Look-ups in named tables: a row name and a column name give one cell, copied from the table.

satakun =
,puf,gurani,bemef,kuz,mamesi,fatob,zapi,narog,kiko,rolene
toko,49,45,48,55,45,49,50,63,58,47
gebe,84,40,44,55,57,43,48,49,49,59
rizesaf,77,39,37,43,52,47,51,46,51,54
nogavin,28,42,37,40,45,54,49,51,49,47
met,68,42,46,55,48,50,48,63,55,49
ronosez,50,49,37,46,41,51,54,51,59,48
begov,58,39,45,42,47,55,46,59,46,45
kogop,46,44,41,42,44,44,55,46,59,52
gil,54,48,32,51,50,53,51,49,53,51
filiziv,19,44,47,48,41,45,53,57,62,49
petap,34,50,37,49,41,52,53,54,59,47
topel,42,43,38,43,42,49,53,52,57,49

What is the zapi of ronosez in satakun? 54
What is the mamesi of gil in satakun? 50
What is the kiko of filiziv in satakun? 62
What is the zapi of met in satakun? 48
What is the narog of rizesaf in satakun? 46
What is the zapi of begov in satakun? 46
What is the puf of gebe in satakun? 84
What is the gurani of gil in satakun? 48
What is the narog of nogavin in satakun? 51
What is the puf of gil in satakun? 54
What is the kuz of gebe in satakun? 55
What is the fatob of kogop in satakun? 44
What is the gurani of filiziv in satakun? 44
Which row has the largest rolene? gebe

tum:
,revofem,nimukel,val,sez,medotom
kiron,81.131,19.848,48.343,62.558,30.195
fofe,75.429,10.292,42.280,65.935,44.656
masavi,85.651,26.987,53.165,57.679,18.452
nubatog,81.333,19.248,49.148,59.910,29.231
razif,75.291,2.975,49.301,42.419,39.179
napu,88.080,26.285,63.129,35.266,6.043

fofe, medotom -> 44.656
kiron, revofem -> 81.131
napu, sez -> 35.266
masavi, val -> 53.165
napu, revofem -> 88.080
razif, sez -> 42.419
nubatog, medotom -> 29.231
masavi, revofem -> 85.651
razif, revofem -> 75.291
fofe, val -> 42.280
masavi, sez -> 57.679
nubatog, sez -> 59.910
napu, nimukel -> 26.285
Which row has the largest val? napu

Table poz
columns: virob, riza, nidoto, zazel, satol, ziviluf, sig
vul: [27, 17, 27, 25, 25, 60, 73]
pivunol: [19, 28, 20, 24, 25, 39, 77]
roz: [24, 33, 75, 80, 74, 76, 76]

roz, satol: 74
roz, sig: 76
vul, satol: 25
pivunol, nidoto: 20
vul, riza: 17
vul, zazel: 25
pivunol, satol: 25
pivunol, sig: 77
roz, nidoto: 75
pivunol, virob: 19
pivunol, riza: 28
pivunol, ziviluf: 39
roz, virob: 24
roz, zazel: 80
pivunol, zazel: 24
vul, virob: 27
Row with the largest nidoto: roz

terufa:
columns: zus, dop, gububu, simatu, beme, gelani
gela: [81.53, 55.47, 61.24, 58.31, 55.27, 52.33]
kudomo: [29.89, 97.32, 76.31, 72.82, 90.90, 10.38]
piditi: [27.45, 98.65, 81.40, 73.76, 88.73, 8.56]
lat: [71.14, 59.92, 59.42, 53.00, 43.65, 48.64]
vema: [29.60, 94.51, 85.82, 72.24, 86.20, 13.08]
los: [77.88, 49.18, 82.27, 86.44, 69.92, 82.32]
zuz: [58.35, 73.04, 56.16, 48.97, 44.68, 56.47]
kuboni: [83.38, 43.62, 91.83, 96.11, 72.52, 89.41]
lidisa: [30.55, 98.79, 73.76, 71.17, 92.31, 14.19]
fuvegi: [77.40, 56.48, 57.78, 53.77, 48.32, 51.66]
nur: [76.60, 54.59, 59.93, 53.61, 42.23, 44.29]
nele: [71.82, 58.72, 59.70, 52.43, 43.19, 48.62]
masunan: [41.63, 89.65, 69.70, 61.48, 80.55, 38.91]

dop of lat = 59.92
zus of gela = 81.53
simatu of gela = 58.31
gelani of lidisa = 14.19
gelani of nele = 48.62
beme of los = 69.92
gububu of los = 82.27
gelani of nur = 44.29
zus of los = 77.88
zus of zuz = 58.35
simatu of zuz = 48.97
simatu of nur = 53.61
simatu of nele = 52.43
dop of masunan = 89.65
zus of lat = 71.14
beme of nele = 43.19
dop of vema = 94.51
gububu of gela = 61.24
dop of lidisa = 98.79
zus of nele = 71.82

